array([100, 120, 142, 149, 126]) → 126

array([[130, 117, 109, 107, 148, 120],
       [149, 152, 104, 108, 152, 120],
       [112, 115, 106, 109, 112, 111]]) → 111

array([139, 105, 148, 152]) → 152

array([116, 125, 152, 115, 129, 131, 127]) → 127

array([115, 137, 155, 128, 135, 151, 115]) → 115

array([[122, 145, 123, 122, 128],
       [131, 131, 133, 131, 141],
       [125, 138, 122, 145, 152]]) → 152
---
[124, 145, 102, 127] | 127
[110, 145, 128, 99] | 99
[150, 125, 99, 132] | 132
[122, 115, 150, 155] | 155
[126, 106, 118, 125] | 125
[139, 103, 149, 134] | 134
---
145,112,111,101,123,140,109 → 145, 140

121,127,107,133
137,155,120,141
132,149,115,133
→ 155, 149

124,124,135,129
128,127,122,152
117,107,153,135
→ 153, 152

103,139,100,130,132,131,143 → 143, 139

129,135,125,130
129,152,131,115
133,128,119,125
→ 152, 135

106,105,134,102
122,120,111,124
→ 134, 124
---
[[111 131 117 127 134]
 [111 145 119 131 146]
 [110 150 129 135 148]] | 110

[[145 144 115 143 103 121]
 [132 113 106 141 121 142]] | 113

[137 130 121 128 104 112 131] | 121

[127 129 101 127 128] | 127

[127 139 119 129 100] | 127

[116 143 106 147 107 156] | 143
---
[[140 136 131 130 134]
 [ 99 124 124 116 123]
 [124 116 124 114 118]] >> 140, 136

[115 148 147 152] >> 152, 148

[123 103 120 110] >> 123, 120

[102 129 130 136 124 124 123] >> 136, 130

[[102 140 105 145 135 141]
 [123 120 121 134 125 135]] >> 145, 141

[134 116 135 144 129 127 156] >> 156, 144

[[112 140 127 112 116 130]
 [129 142 128 119  98 140]
 [113 124 142 153 147 107]] >> 153, 147
---
[[103 129 146 145 109 112 156]
 [133 111 116 132 137 149 107]] gives 107

[[118 124 111 147 102]
 [123 120 119 152 104]
 [117 125 109 146 102]] gives 104

[[148 122 100 144 147]
 [149 121  98 144 146]] gives 146

[[107 120 110 143 138 128]
 [123 128 110 139 120 119]] gives 119

[[108 144 121 134]
 [131 151 121 152]] gives 152

[[104 134 115 144 133]
 [111 131 120 138 130]
 [152 124 139 113 124]] gives 130

[[120 123 134 123 104]
 [118 121 130 121 108]
 [109 112 117 112 121]] gives 108

[[144 122 105 149]
 [147 118 117 150]] gives 150

[[141 120 140 130 152 129]
 [142 121 136 126 154 130]
 [141 121 139 129 154 130]] gives 130

[[115 119 134 129]
 [130 132 135 132]
 [153 120 123 128]] gives 132
---
[156 113 136 102] --> 156

[[119 149 128 116]
 [114 150 129  98]
 [136 151 152 132]] --> 119

[128 150 130 141 111 118 124] --> 128

[113 116 112 126 149 143 129] --> 113

[[139 116 130 136 136 119 129]
 [ 98 158 114 116 136 131 116]] --> 139

[[151 106 151 109 151 141]
 [128 128 128 128 128 129]
 [129 127 129 127 129 128]] --> 151

[105 122 154 137 151 135 139] --> 105

[[152 156 131 134]
 [107 103 117 118]] --> 152
---
[[150 152 148 110 149 118 151]
 [130 146 134 116 136 117 135]
 [123 120 120 135 127 141 125]] -> 152

[[116 124 140 125 139  99 107]
 [136 133 116 129 117  99 149]
 [117 125 143 125 137  99 102]] -> 124

[[147 129 135 132 139]
 [149 130 136 131 139]
 [148 129 137 133 139]] -> 129

[[137 139 140 105]
 [146 134 144 124]
 [152 141 110 127]] -> 139

[[110 150 113 143 125]
 [108 149 114 145 126]
 [147 129 129 128 123]] -> 150

[[133 136 133 132]
 [132 133 133 139]
 [134 151 137 131]] -> 136

[[131 124 137 137 127 121]
 [116 117 111 112 126 114]
 [148 152 132 150 126 148]] -> 124

[[137 123 105 142 138 141 127]
 [130 134 137 122 131 133 129]
 [134 113 113 146 150 136 125]] -> 123

[[144 131 110 109 135]
 [115 150 101 156 146]
 [111 157 116 156 139]] -> 131

[[130 108 126 109 109 115]
 [139 109 138 121 102 127]
 [127 127 126 127 126 113]] -> 108
---
[[121 116 106 115 157 156]
 [134 136 143 139 104 114]
 [127 125 112 119 149 139]]
115

[[130 147 107 130 107]
 [152 130 119 120 129]
 [135 117 138 137 114]]
107

[[131 129 118 120 126 108]
 [110 144 137 139 119 119]
 [127 104 113 103 138 124]]
120

[[155 126 156 128 121 132]
 [138 158 143 130 142 114]
 [126 137 125 152 133 140]]
128

[[112 124 125 128]
 [ 99 117 120 125]
 [141 133 130 129]]
124

[[105 123 120 140 152]
 [104 129 147 123 122]
 [140 128 136 115 107]]
120

[[133 121 138 150 126 141 125]
 [136 126 118 110 125 120 112]
 [131 125 113 117 132 116 138]]
126

[[139 118 114 105 142 129 137]
 [138 118 114 132 156 129 137]
 [139 118 115 105 122 129 136]]
142

[[116 104 113 114 115]
 [118 132 133 138 140]
 [136 133 143 126 129]]
113

[[122 118 140 121]
 [128 146 153 132]
 [131 125 122 116]]
118
---
[[130 129  98 120 147 123]
 [125 136 125 140 137 104]
 [124 135 124 141 138 104]] Out: 124

[[111 108 119 158]
 [ 99 132 115 101]
 [103 155 136 144]] Out: 136

[[137 137 144 118]
 [134 149 155 129]
 [136 130 131 131]] Out: 131

[[127 153 141 152 149 150]
 [109 136 119 134 124 151]
 [119 110 130 108 152 135]] Out: 130

[[128 119 133 123 102 122 127]
 [127 121 115 121 105 129 127]
 [125 152 113 137 128 109 124]] Out: 113

[[130 124 123 138 155]
 [127 149 143 126 124]
 [125 117 118 117 128]] Out: 118

[[119 133 138 135 118 131]
 [150 129 125 129 157 137]
 [138 125 130 123 129 112]] Out: 130

[[104 104 138 133]
 [146 146 144 131]
 [149 137 130 136]] Out: 130
